rotation steps, each row followed by its count of steps
The counts run from 0 to 460.
[109 109 134 137 160 145 107 125 111 143 120 135 141 128  86 102 147 131
 121 103  45 141 113 107 168 105 123  48 126 136 158 147 157 174 184 126
  97 107 106 140  92 107 116 143 116 158 126 152 148 119 123 144 108 106
 186 121 125  87 139 119 137 124 143 115 142 136  92  96 120 139 114 194
 132 108 118 173 109 158  99  91 124 110 105 142 148 146 131] : 80
[161 192 141 136 134 130 131 130 127 127 106 148 164 132 125 102 121 109
 179 109 124 134 152 124 157 118  96 114  57  96 140 149 181 191 150 187
  74  91 123  95  98 141 138 121 133 145 124 160  85 158 151 135 139 113
 146 107 118  89 101 138 141 117 124  99 167 138 127 117 129 168 156 133
 109 101 162 110 147 153 152 133 152 144 108 119 144 160 137] : 6
[120 177 150 123 107 143 178 146  81 120 128 120 168  86  98  85 167 110
 128 102 104 122 132 112 114 115 131 102 109 157 155 146 112 128 140 165
 110 112 126  85 123 115 170  79 148 140 106 117 217 145 116 129 115 102
 148 137 130 103 140 138 122  94 136 158 133 102 109  86 150 147 136  83
 112 167 123 137 149 163  89 100 128 166 124 106 114 166 109] : 136
[ 96 139 138 122 109 126 155 134 104 122 143  68 159  82 109 137 165 130
 111 113 114 122  82  65 114 110 106  97 104 109 143 119  90 120 161 133
 130  78 112 105 126  82 163  81 172 148 165 103 192 115  93 149 113 121
 179 135 129  87 148 106 159 118 132 114 122 113 123  57 157 111 146 117
 157 131 114 131 126 147 115 125 115 152 125 115 119 166 107] : 287
[ 97  98 133  73 197  90 144 131 150 102 114 144 159 143  55  78 161  70
 118  95  83 142 180 116 163 120  91  79  84 118 139 135 118 147 181 130
 111 116 116 123 124 120 140 105 119 169 102 142 144 117 134 113 161 108
 146 143 109  99 129 124 117 126 157 183 142 109  84 128 128 113 142  75
 131 137 145 144 150 119 121 114 130 165 149 115 147 169  88] : 419
[124  74 140 114 166 113 113  86  97 140 130  95 129 133 111 142 155 137
 161 156 102 150 139 106 165 126 132  93 110  83 127 124 158 131 172 149
 131 109 106 162 108 109 145 119 165 176 121 150 134 162  97 122 145 138
 139  90 152  81 121  58 153 101 127  68  69 125  85  99 126 158 130 156
 195 143  89  95 170 144 106 135 129 149 134 137 115 172 155] : 401
[132 185 126 146 140 167 161 125 117 111 124  95 129 128  93 113 156 148
 152 120  88 137 116  81 122 145 119  95 135  77 127 176 155 167 202 154
 108 107 131 123 128  74 126  92 151 169 143 156 149 157 135 150  91 101
 168 156 119  85 155 150 172 113 116 124 160 117 100 103 144 150 170 132
 127 118 149 107 140 130  72 117 105 131 138 133 122 166 137] : 296
[136 187 140 164 123 163 171  95  91 117 125 119 139 129 111  86 159 132
 164 129  93 127 130  99 122 154 140  89 142 161 119 190 146 136 149 163
  84 101 120 119 113 110 161 103 146 178 143 143 171 170 120 143  90  89
 169 133 132 112 154 125 153 105 130 142 142 105 113  82 143 182 141 130
 122 147 138 141 151 157  71  98 118 141 117 143 126 176 156] : 144
[100 103 117  86 163  66 142 157 105 113 147 122 198 127 109 146 189  79
 111 129 103 144 171 107 169 141 118  87 102 107 119 145  86 143 156 112
 125 171 134 126 137 129 193 148 146 151 108 147 151  70 127 111 142 125
 167 126 132 124 126 114 124 137 132 156  91 113  97 117 114 108  94 123
 149  99  89 131 131 144 112 104 121 140 141 121 123 169  98] : 423
[124 109 116  96 126 109 120 145 150 115 137 117 155 133 135 105 149 120
 153 141 156 109 117  88 166 115  59  75  96  82 102 101 127 179 171 135
  95  91 146 129 151 111 155 105 158 107 125 168 171 102  99 163 149 122
 136 138 152 101 113  69 156  95 123  82 106 142  83  95 130 134 116 185
 142 104 141 108 130 120 173 129 150 132 138  72  84 171 142] : 184
[141 113 135 100  95 113 162 142 115 127 131  92 159 104 125 134 178 133
 153 121  93 149 149  83 145 116 128 135 122  68 152 171 106 139 122 192
 100 105 167 136 137 109 164 116 157 122 151 127 144  86  97 177 148  94
 135 140 158 139  73 134 148  63  99 148  91 106  91 108  98 155 119 134
 104 100 142 110 159 181 145 154 162 148 136 138  99 150 137] : 61
[124 137 118 145 104 172 154 104 136 134 109  97 145 118 122  81 126 133
 153 111 133 119 127 100 162 112 106 132 101 102 152 147 147 154 135 203
  81  73 133 104 122 155 157  86 152 127 141 182 157 138  95 175 134  78
 115 126 125 119  92 145 147  97 109  90 151 121 109 104 119 181 188 135
 103 132 162 117 162 134 130 135 141 151  95 124 110 185 146] : 150
[108 151 145 115 156  93 134 139  82 130 118 109 141 128 107 102 175  94
 132 106 115 138 169 103 146 170 138  85 121  93 128 176 100 140 165 156
 160 131 106 110 118 103 165 110 186 151 121 138 108 122 146 107  69 101
 159 107 126  74 162 141 142 138 151 143 122 103  99  93 149 123 132  96
 144  99 166 112 122 188 101 136 119 143 136 133 130 162 143] : 203
[ 89 109 149  91 120 100 150 128 100 136 124  98 165  92 121  92 148  95
 106 113 124 141 187 107 128 146 117  99 101  87 147 155 112 133 128 166
 150  85 132 122 129 117 169  74 173 158 125 142 168  95 122 153 146  77
 119 142 138 156 142 121 177 139 124 162 102 114  89 147 103 134 144  90
 155 115 172 120 167 144 149 128 153 174 126 103 112 149 133] : 352
[157 132 142 127 101 125 154 157 112 146 123 130 154 122 114  83 139 123
 136  85 121 154 137  88 182 112 131 148  85 103 187 126 148 164 142 200
 118  78 130  70  89 158 148 101 130 150 152 145 121 119 113 139 153  76
 142  96 107  89 112 164 148 123 143 111 146 133 122 102 126 146 186 104
 115 112 139 132 148 189 192 153 135 165  72 118 151 172 104] : 455
[127 136 134 105 103 134 118 145  99 138 121 142 151 167 104 142 147 159
 127 125 104 144 146 106 204 184 106 136 123 100 167 138 153 169 145 179
 139 123 144  97 114 161 158 145 142 157 136 185 144 124 120 153 110 104
 137 103 118 114 116 132 146  95 117  71 129 137  86  94 135 143 156 176
 133  98 106  93 154 210 155 131 141 124 118 121 124 159 157] : 451
[154 140 137 106 108  92 131 120 105 100 152  86 167 109 114 139 163 141
 139 159 105 140 131  84 176 164 109 150 120  87 141 136 106 125 128 177
 140  97 175 136 116 120 188 119 157 135 164 147 118  95 124 125 149 120
 140 111 151 144  82 100 140 104 132 120 105  93 106 108 131 133 129 130
 133 104 147 106 174 196 173 142 141 151 127 116 122 134 132] : 358
[150 105 152 116 169 109 128 115 117 140 140 126 150  81  80 121 134  93
 135 102  72 115 144 148 172  79 120 108  58 131 130 134 129 161 155 132
 119 113  87 124  89 128 116 103 130 159 158 125 116 138 100 110 165 123
 167  86 135  60 122  82 122 102 165 152 135  91 114 119 162 130 148  96
 163 143  96 145 156 171 147 122 163 168 103 116 155 148  90] : 20
[139 139 150 127  85 106 150 159 105 106 117 150 160 112 103  83 145 130
 132 124 102 110 101  67 133  91  91 105 118 121 143 111 116 144 136 153
  95 116 135  88 132  98 130  77 122 153 114 114 189 129 115 126 121  84
 171 125 168  90  97 123 133  66 120 175 135 145  79  91 160 141 125 104
 119 140 151 139 131 176 135 123 129 148 165  77 102 151  78] : 281
[153 125 150 153 147 171 154 117 136 141  96 167 166 109 112 116 131 115
 138 103  63 104 123 112 189 120 129  89 123 134 151 171 133 188 140 155
  83  95 109 117  72 144 119 130 100 168 123 154 143 141 100 160 134  94
 130  89 132  83 114 111 129  68 137 142 163 131 104  83 163 170 145 134
 119 129 122 136 116 188 150  92 169 135 115 113 129 163 117] : 231
[126 141 133 137 184 111 125 110  97 146 159 151 132  85 114  69 145 123
 157 127  94 153 170 126 141  84  95  48  90 169 110 140 127 135 162 124
  69 101 104 135 111  82 154  96 147 118 132 126 109 110 160  97 139 119
 185 113 172 109 126  94 140 111 138 138 112 121 107 119 121 157  66 133
 118 115 164 153 127 139  98 107 163 135 143 134 146 150 132] : 174
[111 112 135 126 153 127 136 117 105 149 117 124 195 106 128 142 187 104
 133 105  92 143 154 116 137  92 135  61 106 121 129 149 129 178 192  95
 125  97 120 154  88 102 191 111 174 143 122 139 123  74 173 139 126 125
 150 127 141 135 167 101 172 133 144  95 122 143 106 129 107 130 116 158
 178  87 134 108 141 175 111  84 140 112 119 127 110 191 137] : 89
[143 141 150 139 135 127 149 141 144 129 135 109 177 133 106 117 170 110
 140 115  96 143 119 113 125  84 127  69 127  74  95 131 145 191 157 152
 101  86 114 147  88  88 134  86 145 170 138 144 110 134 120 132 149 112
 171 107 125  87 166  70 166 149 157 132 168 145 161 123 144 124 160 121
 169 111 142 101 136 159 142 113 172 174 126  98 121 185  88] : 92
[125 116 120  82 118 110 167 126 136 111 147  99 161  85  88 113 156 175
  98 118  76 121 102  78 171 125  91 136  88  98 168 124 136 115 165 165
 118  82 127 101 133 110 144 115 109 140 171 145 186 127  89 149 143 113
 148 133 126 102  86 110 140 102 144 131 142  90  80  91 155 131 164 114
 117 140  92 138 171 155 167 123 109 156 137 118 158 122 114] : 367
[ 87 104 122  92 123 135 116 145  97 140 113 108 173 143  95 150 166 150
 109 135  82 154 142  90 184 166 129 122 114  78 183 136 148 171 159 159
 158 100 129 113 110 125 156 149 140 156 159 178 152 103 133 153 130  98
 147 116 105 126 125 119 154 130 113  76 120 109  98 111 109 133 160 155
 153 102  84 110 166 187 153  98 112 138 108 128 119 155 158] : 452
[140 157 132 123 129  87 141 174  88 114 118 150 148 115 121  99 153 103
 145 135 112 176 167  93 144 119  86  68  92 140 159 114 117 146 142 120
  96 157 144 106 128 116 174 113 151 121 112 158 155  98 172  95 116  94
 174 105 164 119  96 135 135 102 142 175 128 130  65 127 112 129  85 143
 104 103 160 119 132 177 132 116 140 114 141  82 145 153 129] : 276
[137 148 126 110 160  69 120 121  59 151 156 135 130 147 104  84 141 107
 179 174 138 143 185 140 166 151 117  81  70 159 108 142 169 121 137 156
 102 110 119 115 145 139 172  92 170 128 112 148 148 128 146 127 128 104
 155 111 168 122 130  77 161 105 118  81  80 123  95 109 120 170 102 150
 134 108 125 119 160 164 152 114 134 133 113 142 127 137 170] : 255
[118 163 152 129 147 112 153 119 104 141 135 103 151 161 104  73 171  85
 118 123 114 156 156 100 148 179 136  87 134 116 118 160 127 151 151 152
 159 104 102 114 105 119 148  73 159 204 111 164 136 139 131 116 114  44
 144 122 122 107 168 111 179 148 173 172 138 147  94 133 149 138 143  67
 135 106 147 128 143 157 118 103 114 147 113 112 127 153 131] : 347
[117 133 162 106 121  87 136 134  83 114 107 119 167 105 120 157 161 119
 160 128 127 114 175  75 159 174 108 113  95  80 142 160  81 148 147 158
 130 138 137 120 125 117 176 103 175 130 144 124 102  79 118 118 125 136
 134 125 152 121 117 132 139  75 133 107  91 129 106  95 115 128 148 152
 137  87 158 105 138 205 143 159 152 143 143 114  80 156 134] : 205
[147 157 131 145 149 133 103 102  89 151 146 127 150 112 142 155 173 109
 151 111  86 156 129 135 158 146 136 105 139 142 133 124 117 208 149 140
 107  97 136 185  87 152 173 134 146 159 126 162 108 143 129 122 138 136
 158  78 147 128 147  92 145  85 127 124 136 115 114 102 132 140 144 159
 155 116 104 112 145 211 116  87 189 140 113 116 125 183 141] : 240
[127 148 110  80  83 108 138 161  99 101 145 119 160 125  87 112 153 148
 146 151  86 146 154  86 154 139 106 119  82 118 145 168 142 126 139 160
 110 122 149 102 140 104 166 117 163 123 132 158 197  87 106 154 136  90
 125 149 137 124  95 124 129  94 119 100  93  92  61 124 122 163  78 150
 101 127 110 122 155 162 132 128 112 130 158 121 142 117 154] : 365
[ 93 119 142 119 150 112 120 111 119 140 126  96 147 141  96  79 149  97
 150 143 121 161 120  82 171 172 139 105 142 118 157 137 103 146 145 161
 148 123  92 120 104 131 165  99 143 187 123 170 152 136 107  97  96  77
 165  98 104  81 122 128 156 118 138 144 143 123  82  91 170 117 184  93
 121 142 128 112 145 167 115 115 104 156  93 137 137 183 137] : 50
[113 165 131 103 147 138 148 125  86 108 130  87 157 143 120 133 215 148
 135 124  83 144 130 107 156 202 111 105 149  95 116 161 126 162 177 147
 134  91 171 137 120 127 177 139 143 156 136 166 138 130 169 134 114 115
 169 143 122 145 150 123 168 113 128 101 130 103  85 118 102 129 146 177
 139 105 122 127 146 165 101  88 125 130 121 138 121 154 170] : 444
[ 70 143 134 100 102 127 156 133  65 122 120 124 145 119 158  89 184 115
 125 108 119 100 146 106 145 200  96  96 124 138 106 143 105 109 156 149
 117 100 151 118 132 132 183 122 165 130 118 135 183  91 128 139 126 116
 145 129 147 128 152 121 141  99 122 106  88 116  75 102 124 150 126 179
 144 103 161 144 123 180 115 105 163 143 123  82  80 144 176] : 437
[141 167 143 129 121  85 128 141  55 157 133 146 164 117  90 116 152 104
 141 126 116 162 182 117 164 118 148 102  88 140 149 172 174 165 110 186
 122 137 122  78  94 135 160 111 172 131 125 140 127 102 158 127 101  91
 136 111 145 111 140 170 132 114 117  98 108 118  92 118 121 172  78 120
 133  76 109 123 135 214 127 123 142 123  96 141 142 134 128] : 458
[109 153 143 111 143  90 142 131  76 131 105 132 161 134  99 104 162  93
 146 114 116 129 195  89 140 180 117 103  96  84 130 176 103 120 145 174
 123 148 127 103 110 102 168 112 201 150 106 142 128  88 152 105  80 123
 129 130 146  94 132 144 124  92 125 131  84 119  89 110 125 150 118 111
 127  77 155  88 129 218 100 136 142 126 143 121  84 150 144] : 204
[128 119 119  88 133  58 168 183 131  98 134 117 200 119  92 111 183  61
 121 111 125 128 182 101 145 100 133  92  76 120 126 140 102 134 152 130
  96 153 144 109 136 148 189 111 155 129  78 120 168  65 133 140 164 117
 144 141 134 128 122 123 135 114 126 160  87 122 112 114 103 118  90 117
 125 136 105 126 150 129 128 107 143 165 148 106  92 175  96] : 424
[116 143  98 129 128 162 145 130 107 124 136 129 128  95  85  63 160 143
 123  86  93 167 158 100 141 122  97  93 127 121 166 149 124 119 168 191
  76 118 142 133 123  77 167  68 153 118 139 121 153 135 122 142 134 113
 150 137 149 119 115 163 133 102 133 177 134  97  74 118 113 155 134 108
  57 105 171 125 160 122  91 125 166 146 140 140 163 145 114] : 64
